In the data rows, 500 means zero.
Here are some points, each followed by its number:
array([384, 729, 465, 428, 488, 434, 520, 692, 432, 321, 468, 547, 821,
       430, 417, 701, 520, 622, 569, 508, 703, 656, 600, 543, 329]) 0
array([453, 731, 123, 498, 387, 419, 505, 407, 595, 571, 493, 476, 420,
       311, 407, 517, 283, 643, 362, 580, 284, 301, 712, 692, 604]) 1
array([735, 498, 563, 999, 498, 626, 357, 277, 538, 255, 654, 263, 424,
       387, 357, 586, 327, 595, 438, 703, 580, 613, 593, 565, 543]) 2
array([549, 681, 536, 92, 620, 354, 653, 729, 536, 676, 312, 530, 524,
       550, 717, 671, 516, 467, 711, 304, 558, 586, 183, 454, 395]) 3
array([298, 438, 413, 626, 193, 416, 536, 362, 691, 572, 786, 524, 247,
       552, 224, 394, 432, 694, 329, 526, 225, 389, 425, 587, 552]) 4
array([320, 291, 678, 308, 245, 296, 347, 527, 393, 664, 682, 546, 263,
       655, 541, 545, 489, 661, 595, 400, 281, 399, 365, 275, 447]) 5
array([90, 243, 634, 450, 266, 579, 307, 420, 406, 479, 532, 664, 461,
       650, 611, 498, 624, 377, 558, 325, 610, 389, 360, 522, 467]) 6
array([799, 504, 613, 741, 333, 623, 352, 373, 456, 490, 785, 482, 401,
       348, 596, 582, 401, 499, 658, 607, 426, 414, 767, 574, 371]) 7
array([155, 344, 510, 512, 272, 565, 404, 409, 566, 533, 542, 563, 606,
       685, 581, 563, 615, 390, 626, 425, 564, 495, 162, 462, 526]) 8
array([597, 286, 833, 888, 427, 641, 251, 274, 506, 282, 779, 277, 454,
       319, 458, 628, 376, 565, 508, 722, 467, 601, 775, 501, 566]) 9
array([238, 376, 718, 805, 507, 545, 429, 100, 572, 202, 629, 499, 179,
       459, 287, 224, 593, 433, 189, 514, 293, 381, 526, 496, 557]) 10
array([369, 910, 253, 297, 727, 497, 543, 718, 605, 449, 420, 549, 669,
       321, 506, 597, 390, 637, 473, 605, 493, 582, 764, 519, 419]) 11
array([601, 345, 698, 903, 688, 608, 455, 268, 454, 216, 484, 396, 429,
       377, 336, 305, 555, 484, 256, 712, 593, 634, 756, 388, 631]) 12
array([417, 488, 568, 0, 570, 125, 448, 768, 416, 819, 425, 741, 592,
       411, 480, 767, 333, 678, 630, 345, 326, 335, 364, 611, 460]) 13
array([788, 878, 216, 292, 547, 610, 583, 641, 497, 603, 615, 488, 784,
       451, 689, 604, 528, 478, 697, 441, 587, 537, 513, 551, 456]) 14
array([579, 602, 432, 143, 609, 360, 770, 874, 442, 691, 315, 526, 584,
       587, 555, 577, 393, 477, 606, 293, 533, 520, 303, 481, 405]) 15
array([629, 711, 351, 539, 692, 853, 801, 344, 492, 251, 197, 304, 669,
       482, 563, 463, 539, 370, 387, 589, 709, 689, 516, 566, 562]) 16
array([489, 606, 419, 387, 468, 228, 506, 714, 381, 440, 205, 578, 394,
       411, 476, 234, 519, 523, 322, 407, 331, 238, 612, 687, 444]) 17
array([241, 263, 598, 218, 408, 361, 433, 569, 472, 609, 345, 721, 389,
       645, 533, 471, 640, 541, 529, 305, 434, 399, 228, 440, 533]) 18
array([580, 341, 955, 303, 720, 0, 809, 973, 464, 466, 664, 999, 78,
       330, 478, 818, 193, 582, 97, 844, 80, 404, 515, 62, 0]) 19
array([387, 500, 492, 606, 239, 254, 610, 565, 308, 456, 446, 377, 449,
       512, 553, 405, 477, 406, 608, 484, 512, 412, 462, 555, 323]) 20
array([283, 277, 549, 427, 534, 377, 547, 533, 470, 488, 276, 784, 473,
       719, 464, 517, 576, 481, 423, 468, 506, 498, 441, 327, 533]) 21
array([530, 705, 346, 561, 305, 316, 449, 579, 454, 678, 816, 521, 544,
       402, 430, 645, 344, 646, 676, 528, 478, 359, 677, 598, 352]) 22
array([764, 659, 0, 601, 259, 271, 576, 532, 340, 296, 530, 810, 907,
       732, 345, 999, 45, 794, 915, 417, 706, 362, 0, 657, 153]) 23
array([491, 519, 272, 454, 388, 334, 499, 450, 596, 547, 439, 714, 319,
       409, 435, 386, 573, 595, 374, 372, 388, 263, 427, 764, 521]) 24
array([578, 104, 967, 626, 434, 520, 365, 313, 277, 327, 546, 371, 363,
       417, 558, 455, 447, 492, 541, 708, 408, 597, 860, 251, 492]) 25
array([706, 506, 408, 462, 749, 539, 637, 420, 625, 514, 427, 579, 535,
       499, 540, 503, 437, 580, 518, 536, 445, 623, 615, 306, 724]) 26
array([569, 610, 319, 585, 587, 803, 565, 334, 460, 281, 367, 535, 848,
       366, 455, 569, 487, 508, 427, 584, 672, 686, 767, 696, 588]) 27
array([328, 445, 810, 824, 147, 670, 314, 243, 470, 365, 665, 303, 251,
       602, 364, 557, 397, 526, 617, 749, 480, 509, 387, 515, 488]) 28
array([562, 549, 569, 35, 754, 307, 442, 796, 523, 863, 389, 764, 544,
       555, 570, 630, 454, 542, 540, 276, 458, 413, 323, 408, 548]) 29
array([411, 198, 889, 736, 447, 606, 333, 342, 430, 366, 637, 412, 354,
       489, 428, 630, 430, 656, 498, 788, 356, 565, 752, 331, 555]) 30
array([771, 159, 786, 644, 486, 585, 429, 465, 508, 532, 761, 399, 431,
       460, 549, 580, 539, 542, 687, 596, 348, 476, 677, 302, 388]) 31
array([669, 469, 612, 496, 680, 640, 440, 268, 643, 416, 576, 401, 494,
       547, 523, 448, 534, 466, 453, 508, 663, 860, 456, 255, 661]) 32
array([378, 263, 502, 580, 593, 517, 326, 348, 615, 471, 501, 589, 579,
       586, 693, 561, 613, 317, 618, 397, 607, 617, 232, 453, 714]) 33
array([384, 261, 584, 626, 532, 569, 510, 442, 268, 332, 251, 499, 571,
       495, 570, 512, 594, 433, 316, 443, 436, 519, 768, 550, 540]) 34
array([730, 680, 430, 972, 367, 619, 357, 489, 647, 480, 855, 413, 459,
       268, 431, 655, 337, 557, 640, 728, 373, 508, 698, 512, 462]) 35
array([365, 437, 436, 296, 320, 18, 451, 724, 342, 693, 555, 602, 443,
       480, 576, 555, 428, 538, 558, 446, 247, 305, 491, 471, 372]) 36
array([458, 785, 296, 148, 728, 405, 524, 833, 726, 740, 292, 833, 572,
       405, 322, 547, 443, 638, 556, 680, 355, 301, 559, 527, 568]) 37
array([415, 378, 566, 894, 535, 813, 463, 423, 485, 205, 463, 370, 670,
       604, 308, 288, 541, 464, 294, 599, 640, 562, 642, 555, 506]) 38
array([519, 659, 517, 465, 401, 229, 457, 679, 406, 645, 583, 584, 570,
       515, 504, 786, 422, 677, 566, 478, 396, 358, 685, 372, 417]) 39
array([469, 761, 238, 429, 423, 269, 690, 576, 560, 511, 643, 561, 360,
       413, 468, 446, 475, 533, 564, 515, 306, 289, 457, 678, 318]) 40
array([785, 412, 714, 942, 664, 687, 470, 246, 430, 175, 678, 296, 457,
       351, 343, 526, 363, 618, 408, 815, 502, 742, 895, 399, 622]) 41
array([474, 668, 300, 104, 645, 574, 717, 700, 718, 590, 492, 610, 638,
       444, 386, 478, 445, 591, 426, 374, 610, 585, 443, 698, 489]) 42
array([420, 753, 397, 215, 585, 283, 593, 794, 619, 521, 483, 612, 439,
       374, 385, 363, 526, 633, 250, 341, 394, 337, 444, 783, 445]) 43
array([355, 683, 343, 210, 643, 270, 430, 789, 421, 636, 380, 707, 540,
       335, 444, 582, 386, 613, 523, 547, 390, 318, 822, 487, 512]) 44
array([537, 290, 573, 568, 444, 650, 424, 442, 294, 464, 433, 511, 595,
       562, 728, 420, 634, 259, 727, 445, 681, 492, 480, 602, 315]) 45
array([548, 613, 501, 290, 695, 238, 615, 852, 487, 670, 361, 768, 461,
       429, 398, 569, 300, 632, 433, 525, 243, 376, 751, 300, 551]) 46
array([497, 578, 604, 921, 161, 622, 562, 505, 383, 294, 792, 362, 483,
       437, 371, 660, 374, 586, 603, 685, 465, 518, 641, 463, 281]) 47
array([572, 881, 225, 667, 492, 579, 604, 619, 573, 483, 659, 412, 592,
       415, 410, 651, 270, 623, 524, 693, 621, 612, 719, 444, 447]) 48
array([764, 503, 501, 950, 617, 835, 526, 317, 553, 295, 728, 296, 575,
       356, 434, 569, 455, 547, 509, 875, 467, 688, 863, 316, 641]) 49
array([453, 432, 512, 377, 364, 363, 489, 621, 564, 702, 474, 545, 380,
       657, 654, 565, 647, 328, 770, 347, 533, 443, 140, 519, 427]) 50
array([317, 212, 999, 699, 516, 706, 268, 160, 275, 323, 568, 279, 255,
       554, 484, 309, 544, 436, 446, 639, 473, 546, 602, 463, 555]) 51
array([437, 86, 788, 799, 591, 590, 279, 289, 571, 490, 677, 349, 295,
       586, 570, 506, 478, 577, 604, 715, 352, 541, 584, 220, 669]) 52
array([190, 301, 469, 229, 402, 177, 485, 776, 465, 769, 229, 717, 370,
       717, 609, 468, 602, 347, 523, 169, 470, 293, 176, 359, 468]) 53
array([240, 322, 539, 504, 486, 444, 446, 561, 364, 471, 399, 496, 631,
       636, 581, 699, 503, 497, 583, 469, 553, 516, 591, 240, 547]) 54
array([598, 874, 366, 161, 793, 630, 452, 700, 771, 719, 450, 575, 675,
       519, 654, 578, 665, 467, 525, 255, 571, 458, 450, 504, 489]) 55
array([563, 599, 444, 47, 648, 403, 595, 821, 602, 823, 415, 608, 548,
       519, 608, 557, 606, 431, 535, 240, 499, 470, 241, 394, 460]) 56
array([562, 992, 316, 332, 281, 363, 208, 763, 685, 165, 973, 999, 484,
       666, 421, 811, 365, 575, 784, 377, 683, 194, 451, 477, 0]) 57
array([501, 283, 850, 679, 534, 666, 445, 379, 271, 299, 560, 295, 486,
       405, 352, 530, 438, 550, 448, 844, 493, 776, 837, 346, 506]) 58
array([494, 417, 443, 370, 485, 379, 541, 761, 375, 614, 299, 604, 523,
       653, 688, 493, 517, 341, 590, 378, 554, 363, 317, 473, 465]) 59
array([851, 537, 443, 602, 571, 587, 282, 537, 417, 443, 590, 511, 784,
       416, 659, 568, 622, 408, 651, 506, 758, 606, 726, 509, 392]) 60
array([273, 256, 618, 542, 487, 551, 234, 380, 261, 480, 375, 408, 553,
       624, 741, 496, 677, 326, 562, 414, 658, 655, 259, 505, 559]) 61
array([394, 445, 405, 284, 452, 410, 413, 562, 412, 671, 330, 542, 639,
       661, 632, 761, 454, 428, 561, 366, 679, 655, 252, 378, 589]) 62
array([372, 303, 531, 560, 506, 384, 829, 372, 550, 380, 329, 554, 323,
       584, 292, 162, 575, 471, 102, 406, 225, 378, 320, 602, 530]) 63
array([234, 459, 395, 375, 277, 403, 705, 454, 531, 548, 360, 530, 413,
       526, 368, 502, 448, 493, 446, 523, 472, 516, 265, 646, 544]) 64
array([498, 166, 648, 847, 802, 578, 242, 300, 542, 286, 512, 406, 594,
       497, 589, 350, 766, 306, 333, 429, 652, 582, 572, 397, 614]) 65
array([725, 559, 429, 759, 303, 528, 236, 367, 481, 649, 817, 362, 480,
       434, 633, 567, 413, 483, 800, 571, 497, 430, 468, 595, 398]) 66
array([669, 740, 424, 732, 555, 735, 698, 351, 506, 346, 491, 381, 501,
       334, 387, 596, 385, 519, 467, 812, 446, 666, 675, 528, 623]) 67
array([650, 733, 449, 531, 459, 499, 725, 655, 510, 557, 621, 526, 603,
       339, 298, 606, 271, 635, 592, 757, 265, 433, 734, 654, 453]) 68
array([457, 326, 935, 622, 305, 607, 355, 271, 364, 377, 853, 341, 361,
       495, 388, 588, 393, 542, 592, 737, 386, 533, 576, 433, 449]) 69
array([556, 692, 260, 375, 471, 505, 536, 448, 736, 652, 685, 373, 535,
       579, 604, 574, 593, 361, 741, 406, 488, 576, 237, 473, 467]) 70
array([586, 764, 287, 451, 607, 642, 500, 452, 448, 381, 389, 389, 815,
       424, 661, 677, 439, 460, 504, 578, 762, 691, 625, 640, 561]) 71
array([443, 476, 397, 457, 553, 582, 601, 361, 439, 296, 302, 458, 610,
       614, 524, 433, 571, 381, 403, 351, 744, 586, 272, 605, 489]) 72
array([560, 518, 403, 543, 735, 567, 662, 499, 651, 545, 368, 411, 377,
       525, 587, 339, 552, 350, 388, 515, 458, 627, 455, 236, 713]) 73
array([728, 269, 828, 987, 620, 714, 371, 176, 576, 188, 606, 239, 476,
       404, 504, 464, 521, 513, 390, 717, 517, 664, 712, 521, 549]) 74
array([287, 512, 172, 170, 526, 432, 738, 677, 620, 533, 469, 441, 567,
       418, 369, 501, 465, 562, 290, 395, 724, 638, 354, 632, 555]) 75
array([451, 824, 204, 27, 701, 508, 506, 855, 711, 751, 417, 660, 687,
       571, 477, 485, 582, 402, 571, 280, 677, 423, 338, 628, 449]) 76
array([473, 516, 325, 811, 237, 580, 338, 374, 759, 555, 817, 542, 337,
       429, 352, 543, 394, 553, 543, 586, 309, 249, 527, 750, 603]) 77
array([338, 397, 826, 509, 409, 339, 481, 534, 204, 435, 552, 388, 374,
       570, 650, 480, 513, 434, 474, 422, 466, 496, 642, 162, 419]) 78
array([698, 490, 352, 668, 468, 656, 582, 382, 614, 325, 408, 609, 655,
       422, 412, 457, 578, 486, 401, 416, 751, 396, 462, 739, 340]) 79
array([260, 839, 296, 448, 487, 272, 350, 617, 535, 524, 634, 532, 593,
       343, 398, 728, 414, 703, 519, 608, 580, 418, 640, 492, 360]) 80
array([676, 40, 871, 879, 671, 659, 383, 280, 259, 306, 546, 248, 595,
       407, 632, 538, 489, 424, 590, 712, 545, 666, 999, 241, 549]) 81
array([401, 595, 284, 0, 617, 473, 673, 675, 633, 791, 491, 590, 677,
       479, 406, 588, 368, 554, 477, 463, 561, 622, 297, 648, 552]) 82
array([412, 412, 587, 645, 553, 525, 713, 499, 390, 306, 300, 517, 380,
       478, 347, 541, 454, 630, 273, 645, 366, 531, 751, 248, 587]) 83
array([463, 684, 392, 47, 714, 267, 576, 898, 617, 674, 453, 613, 658,
       390, 481, 516, 474, 611, 421, 264, 502, 389, 398, 645, 429]) 84
array([723, 880, 324, 504, 654, 345, 394, 683, 464, 597, 615, 522, 544,
       462, 642, 509, 488, 581, 514, 382, 510, 396, 752, 574, 421]) 85
array([520, 389, 508, 24, 542, 208, 395, 656, 421, 819, 288, 652, 435,
       675, 722, 467, 578, 366, 597, 102, 537, 358, 16, 588, 506]) 86
array([637, 495, 212, 342, 633, 527, 519, 422, 644, 574, 278, 469, 515,
       567, 569, 254, 548, 339, 450, 274, 622, 491, 271, 600, 596]) 87
array([475, 208, 901, 779, 491, 659, 160, 191, 340, 271, 566, 463, 425,
       333, 377, 372, 515, 552, 433, 786, 460, 479, 695, 643, 606]) 88
array([472, 235, 497, 441, 637, 504, 625, 544, 547, 406, 373, 667, 541,
       554, 402, 431, 575, 597, 354, 509, 437, 556, 609, 417, 599]) 89
array([747, 626, 465, 701, 428, 667, 373, 429, 470, 464, 686, 313, 593,
       260, 500, 703, 354, 653, 693, 806, 538, 676, 759, 503, 580]) 90
array([139, 368, 678, 426, 287, 600, 262, 329, 531, 573, 559, 509, 377,
       659, 477, 586, 473, 550, 652, 468, 422, 526, 312, 371, 587]) 91
array([572, 814, 129, 738, 539, 698, 632, 365, 763, 316, 519, 361, 501,
       299, 324, 493, 504, 628, 253, 696, 396, 545, 795, 543, 586]) 92
New points follow, each followed by the numbers of its two nearest points above, nearest first.
array([492, 716, 291, 198, 755, 650, 695, 595, 632, 518, 462, 541, 718,
       531, 426, 403, 540, 542, 355, 490, 640, 647, 541, 541, 608]) 42 75
array([294, 389, 751, 646, 368, 474, 345, 238, 341, 385, 443, 354, 220,
       619, 491, 322, 407, 530, 428, 518, 544, 639, 423, 484, 582]) 51 28
array([118, 167, 541, 211, 291, 285, 609, 568, 359, 615, 363, 650, 462,
       718, 598, 470, 611, 532, 481, 224, 422, 379, 193, 522, 480]) 18 53
array([750, 490, 384, 920, 380, 673, 411, 344, 782, 467, 920, 341, 500,
       452, 369, 603, 349, 600, 592, 629, 433, 457, 528, 462, 515]) 35 2
array([431, 500, 561, 734, 287, 536, 512, 510, 284, 397, 661, 465, 481,
       363, 360, 648, 382, 640, 514, 663, 465, 487, 782, 584, 418]) 47 7
array([859, 341, 635, 604, 561, 605, 401, 502, 573, 441, 638, 507, 779,
       469, 616, 732, 713, 390, 669, 336, 557, 497, 571, 338, 280]) 60 31
array([298, 519, 608, 224, 483, 0, 428, 690, 308, 683, 469, 636, 467,
       469, 523, 595, 422, 594, 393, 321, 420, 353, 440, 520, 407]) 36 13
array([428, 663, 339, 480, 426, 542, 682, 580, 634, 588, 545, 447, 537,
       535, 559, 613, 659, 432, 699, 474, 641, 622, 291, 386, 358]) 70 50
array([405, 583, 621, 702, 174, 373, 670, 453, 475, 424, 842, 496, 325,
       419, 467, 652, 445, 639, 512, 518, 330, 334, 528, 434, 362]) 47 22
array([639, 160, 829, 765, 728, 600, 238, 406, 472, 305, 452, 226, 538,
       521, 670, 404, 680, 311, 545, 579, 671, 700, 622, 322, 567]) 65 81
array([531, 840, 474, 205, 725, 576, 547, 686, 518, 680, 434, 469, 586,
       524, 750, 499, 628, 440, 596, 322, 561, 674, 519, 377, 488]) 55 3
array([545, 668, 408, 529, 628, 475, 637, 762, 532, 341, 389, 410, 535,
       581, 550, 396, 658, 320, 396, 561, 613, 586, 578, 321, 448]) 73 89
array([499, 999, 254, 433, 523, 459, 678, 604, 523, 562, 707, 404, 650,
       440, 410, 719, 350, 584, 681, 703, 472, 706, 724, 378, 430]) 48 11
array([414, 455, 675, 650, 300, 427, 490, 511, 223, 505, 383, 453, 306,
       536, 520, 409, 388, 458, 512, 608, 488, 509, 578, 542, 422]) 20 78
array([382, 443, 353, 768, 589, 601, 554, 476, 529, 404, 272, 472, 588,
       553, 597, 307, 597, 299, 482, 516, 694, 557, 389, 585, 586]) 72 87
array([481, 390, 367, 470, 433, 432, 569, 659, 518, 605, 338, 613, 612,
       635, 650, 544, 638, 366, 643, 339, 576, 450, 389, 449, 524]) 59 50
array([139, 256, 648, 340, 49, 426, 320, 588, 372, 683, 667, 814, 392,
       568, 533, 692, 565, 592, 656, 424, 209, 168, 557, 423, 341]) 5 36
array([653, 705, 514, 691, 378, 483, 423, 499, 374, 399, 571, 479, 598,
       304, 502, 716, 334, 623, 626, 634, 551, 525, 705, 504, 425]) 90 7
array([606, 500, 470, 532, 658, 744, 788, 490, 526, 245, 348, 417, 660,
       554, 322, 400, 610, 452, 355, 552, 613, 684, 467, 344, 541]) 16 72
array([358, 422, 887, 491, 227, 595, 362, 458, 140, 485, 451, 399, 403,
       557, 708, 597, 485, 405, 634, 503, 528, 542, 576, 356, 373]) 78 54
array([726, 999, 108, 674, 640, 801, 711, 591, 700, 381, 844, 352, 732,
       201, 392, 659, 455, 582, 508, 699, 551, 677, 917, 343, 459]) 48 92
array([498, 602, 298, 148, 646, 315, 566, 761, 649, 577, 474, 546, 556,
       478, 471, 389, 469, 529, 358, 225, 601, 388, 321, 598, 390]) 84 43
array([337, 500, 605, 811, 179, 608, 454, 319, 605, 476, 666, 344, 270,
       631, 326, 579, 351, 598, 535, 645, 414, 547, 349, 453, 486]) 28 4
array([320, 483, 455, 510, 160, 341, 665, 449, 484, 480, 585, 635, 409,
       303, 200, 440, 375, 703, 399, 551, 337, 358, 567, 686, 440]) 4 24
array([999, 495, 408, 744, 800, 813, 623, 372, 557, 369, 496, 297, 747,
       420, 766, 535, 537, 334, 667, 590, 694, 672, 636, 473, 482]) 60 16
array([654, 743, 290, 394, 744, 627, 639, 617, 536, 384, 357, 372, 770,
       487, 500, 494, 471, 425, 593, 473, 749, 748, 538, 569, 578]) 71 16
array([133, 484, 590, 536, 79, 373, 398, 364, 613, 604, 603, 739, 233,
       500, 314, 453, 546, 669, 338, 532, 189, 226, 453, 603, 538]) 4 24
array([264, 291, 379, 70, 387, 245, 475, 684, 423, 721, 360, 611, 498,
       608, 417, 468, 424, 559, 442, 428, 506, 453, 200, 504, 557]) 18 53
array([790, 611, 562, 806, 302, 539, 549, 456, 569, 428, 654, 446, 487,
       314, 428, 509, 602, 559, 546, 537, 435, 366, 680, 664, 278]) 7 35
array([420, 209, 963, 805, 532, 757, 254, 114, 563, 166, 664, 461, 349,
       303, 447, 422, 661, 467, 565, 776, 356, 449, 719, 536, 510]) 88 51
array([667, 374, 490, 683, 536, 598, 540, 376, 536, 490, 538, 405, 262,
       570, 652, 165, 745, 351, 433, 490, 261, 385, 627, 485, 614]) 73 89
array([523, 824, 42, 369, 612, 773, 643, 475, 894, 628, 487, 483, 631,
       417, 424, 499, 560, 516, 462, 538, 653, 628, 445, 501, 616]) 42 70
array([729, 907, 290, 434, 538, 625, 399, 584, 594, 533, 597, 575, 780,
       453, 578, 538, 567, 536, 769, 392, 717, 536, 595, 645, 371]) 14 85
array([384, 258, 570, 199, 404, 161, 719, 810, 453, 685, 351, 933, 547,
       553, 298, 674, 502, 681, 529, 315, 254, 130, 392, 597, 423]) 13 36
array([556, 538, 393, 337, 556, 525, 576, 689, 374, 458, 211, 546, 711,
       564, 457, 575, 481, 564, 577, 541, 671, 642, 666, 538, 522]) 0 71
array([531, 525, 544, 143, 612, 377, 721, 700, 426, 578, 314, 585, 609,
       539, 463, 671, 446, 551, 482, 398, 497, 539, 401, 502, 564]) 15 3
array([503, 393, 510, 333, 417, 294, 554, 722, 530, 747, 474, 673, 303,
       569, 546, 645, 517, 547, 542, 539, 192, 278, 497, 285, 504]) 36 5
array([224, 436, 542, 566, 458, 400, 352, 484, 307, 478, 320, 416, 505,
       675, 592, 332, 658, 345, 356, 282, 712, 568, 363, 491, 531]) 61 72
array([551, 438, 467, 611, 441, 303, 435, 468, 402, 528, 434, 376, 287,
       504, 672, 350, 504, 343, 436, 371, 365, 341, 589, 544, 549]) 20 17
array([349, 62, 871, 510, 445, 647, 296, 357, 220, 514, 533, 412, 406,
       455, 704, 445, 556, 391, 692, 622, 352, 463, 781, 471, 448]) 25 51
array([684, 393, 690, 775, 558, 491, 355, 460, 390, 501, 590, 334, 440,
       545, 672, 468, 483, 456, 725, 542, 519, 547, 667, 375, 458]) 31 7
array([521, 543, 212, 657, 534, 585, 685, 384, 706, 391, 462, 538, 375,
       331, 351, 164, 583, 447, 216, 686, 352, 454, 623, 677, 645]) 92 1
array([429, 593, 300, 414, 343, 504, 753, 403, 671, 589, 689, 546, 578,
       379, 365, 535, 330, 604, 560, 458, 573, 567, 355, 607, 504]) 64 42
array([617, 897, 322, 292, 577, 547, 610, 726, 675, 674, 699, 557, 659,
       563, 615, 559, 563, 469, 702, 370, 646, 472, 389, 515, 344]) 14 55
array([498, 505, 291, 466, 474, 510, 509, 420, 652, 645, 447, 502, 458,
       619, 522, 318, 584, 371, 504, 281, 643, 437, 118, 678, 535]) 87 72
array([395, 317, 714, 883, 539, 620, 535, 239, 491, 221, 478, 525, 394,
       370, 375, 417, 506, 492, 380, 809, 346, 507, 815, 441, 671]) 12 88
array([753, 466, 280, 743, 664, 643, 360, 405, 694, 439, 611, 497, 683,
       421, 434, 499, 590, 526, 375, 375, 591, 438, 524, 620, 622]) 79 60
array([0, 332, 541, 466, 176, 532, 79, 397, 508, 715, 272, 79, 695,
       929, 766, 353, 999, 189, 215, 496, 823, 906, 356, 245, 309]) 61 8
array([628, 455, 277, 397, 410, 576, 655, 491, 547, 525, 387, 554, 525,
       589, 423, 325, 608, 478, 375, 342, 551, 448, 350, 726, 471]) 87 72
array([402, 485, 671, 737, 159, 536, 488, 301, 311, 311, 584, 354, 333,
       628, 418, 451, 465, 505, 463, 605, 435, 423, 470, 748, 388]) 28 20
array([126, 263, 707, 199, 325, 273, 602, 624, 334, 643, 446, 704, 242,
       666, 532, 497, 360, 552, 523, 528, 144, 323, 578, 317, 524]) 5 36
array([613, 371, 499, 861, 609, 468, 388, 291, 783, 434, 603, 422, 346,
       511, 322, 432, 483, 595, 435, 669, 466, 548, 453, 378, 671]) 2 52
array([639, 557, 272, 581, 790, 727, 675, 237, 644, 341, 474, 461, 565,
       382, 483, 307, 486, 411, 440, 461, 619, 709, 404, 569, 647]) 16 73
array([738, 336, 514, 319, 599, 481, 606, 659, 535, 638, 459, 604, 568,
       579, 638, 555, 596, 471, 741, 304, 416, 403, 497, 435, 382]) 59 56
array([609, 401, 312, 703, 522, 627, 397, 282, 743, 417, 505, 533, 492,
       402, 399, 226, 625, 447, 310, 445, 536, 497, 411, 750, 605]) 79 87
array([561, 613, 131, 651, 486, 629, 725, 456, 867, 537, 729, 441, 591,
       565, 371, 525, 530, 538, 455, 468, 634, 598, 335, 507, 525]) 70 48
array([642, 827, 235, 485, 434, 389, 529, 524, 779, 647, 762, 582, 386,
       403, 359, 431, 481, 587, 479, 558, 350, 323, 535, 655, 493]) 40 1
array([553, 726, 276, 421, 539, 401, 680, 863, 481, 443, 510, 497, 656,
       457, 465, 716, 437, 559, 481, 309, 549, 505, 603, 429, 311]) 0 11
array([683, 185, 819, 834, 657, 630, 364, 198, 488, 345, 614, 266, 408,
       410, 632, 384, 542, 419, 559, 737, 532, 636, 714, 397, 580]) 74 81
array([337, 460, 348, 712, 145, 548, 524, 302, 716, 498, 591, 514, 271,
       674, 277, 415, 461, 586, 443, 582, 470, 416, 89, 633, 523]) 4 64
array([568, 459, 628, 215, 586, 128, 650, 892, 392, 728, 448, 711, 376,
       457, 333, 614, 369, 717, 606, 556, 249, 393, 551, 287, 446]) 46 36
array([596, 177, 782, 933, 697, 628, 245, 181, 557, 277, 663, 263, 373,
       453, 561, 458, 542, 473, 448, 679, 558, 703, 585, 356, 689]) 74 52
array([725, 460, 650, 467, 520, 586, 549, 539, 425, 415, 493, 479, 601,
       587, 726, 480, 590, 339, 758, 282, 605, 546, 471, 548, 260]) 45 60
array([616, 612, 363, 675, 296, 457, 436, 514, 541, 604, 715, 454, 468,
       440, 443, 627, 373, 690, 659, 593, 505, 463, 563, 662, 460]) 22 66
array([559, 402, 529, 865, 453, 533, 265, 310, 494, 421, 487, 283, 424,
       444, 524, 448, 453, 414, 384, 538, 543, 535, 518, 526, 645]) 2 12
array([395, 407, 671, 882, 299, 794, 493, 208, 505, 366, 669, 301, 349,
       485, 361, 482, 395, 517, 461, 872, 368, 535, 589, 568, 505]) 28 69
array([528, 286, 428, 492, 724, 571, 731, 435, 582, 424, 267, 659, 458,
       589, 440, 284, 677, 483, 303, 412, 530, 532, 345, 437, 657]) 89 73
array([516, 405, 443, 584, 692, 549, 520, 462, 279, 358, 209, 541, 650,
       457, 609, 496, 459, 527, 477, 528, 597, 628, 834, 490, 603]) 34 27
array([452, 99, 731, 756, 848, 692, 363, 174, 518, 214, 448, 344, 544,
       630, 578, 255, 676, 333, 484, 605, 647, 818, 621, 387, 691]) 65 12
array([510, 584, 491, 15, 720, 413, 578, 733, 649, 789, 220, 776, 553,
       597, 401, 555, 474, 710, 365, 390, 445, 431, 343, 362, 632]) 29 56
array([440, 805, 104, 312, 568, 235, 425, 750, 512, 649, 510, 489, 500,
       522, 538, 485, 570, 480, 496, 355, 580, 370, 557, 650, 415]) 85 40
array([314, 256, 889, 628, 522, 668, 416, 100, 453, 178, 492, 329, 463,
       597, 364, 238, 622, 460, 331, 511, 619, 623, 431, 480, 571]) 51 38
array([894, 582, 373, 519, 666, 768, 630, 518, 847, 559, 602, 706, 694,
       477, 422, 463, 692, 504, 579, 573, 382, 397, 574, 399, 533]) 26 14
array([726, 441, 232, 507, 671, 552, 472, 493, 602, 544, 427, 398, 573,
       593, 767, 330, 643, 221, 472, 177, 690, 455, 355, 515, 504]) 87 72
array([434, 356, 605, 517, 366, 694, 549, 450, 286, 220, 438, 594, 751,
       519, 391, 545, 614, 602, 432, 592, 619, 685, 632, 560, 412]) 34 27
array([339, 461, 712, 365, 582, 411, 538, 535, 242, 432, 331, 399, 637,
       599, 582, 610, 433, 440, 565, 567, 688, 857, 509, 186, 563]) 54 62
array([441, 528, 383, 396, 561, 456, 344, 436, 312, 621, 424, 467, 647,
       585, 698, 535, 444, 340, 645, 401, 793, 724, 313, 626, 618]) 62 61
array([276, 371, 571, 680, 252, 545, 455, 344, 504, 500, 536, 509, 312,
       485, 347, 527, 376, 605, 344, 670, 212, 366, 641, 443, 561]) 4 30
array([515, 466, 464, 642, 413, 439, 534, 446, 767, 568, 639, 618, 207,
       476, 327, 229, 621, 555, 298, 553, 156, 237, 583, 495, 530]) 4 24
array([667, 542, 444, 893, 403, 673, 529, 424, 494, 182, 554, 371, 582,
       370, 366, 387, 630, 457, 359, 639, 599, 474, 716, 656, 420]) 38 79
array([608, 400, 467, 96, 481, 316, 617, 698, 528, 845, 303, 680, 404,
       575, 558, 424, 683, 449, 513, 144, 448, 247, 6, 684, 379]) 86 56
array([202, 216, 515, 999, 472, 321, 505, 85, 125, 782, 501, 655, 442,
       829, 667, 419, 665, 175, 322, 779, 818, 997, 459, 328, 395]) 61 33
array([558, 494, 572, 310, 372, 424, 665, 558, 634, 771, 524, 669, 516,
       598, 608, 532, 537, 389, 774, 322, 473, 386, 145, 546, 406]) 50 59
array([637, 304, 766, 802, 424, 545, 440, 376, 282, 335, 574, 345, 419,
       487, 604, 457, 460, 438, 551, 592, 372, 533, 764, 383, 441]) 25 31
array([405, 472, 545, 642, 221, 458, 637, 458, 382, 429, 419, 447, 325,
       505, 360, 423, 354, 502, 466, 564, 397, 439, 493, 601, 401]) 20 64
array([507, 366, 911, 465, 407, 930, 330, 274, 91, 274, 633, 267, 0,
       411, 899, 251, 411, 788, 309, 705, 586, 295, 727, 412, 999]) 51 88
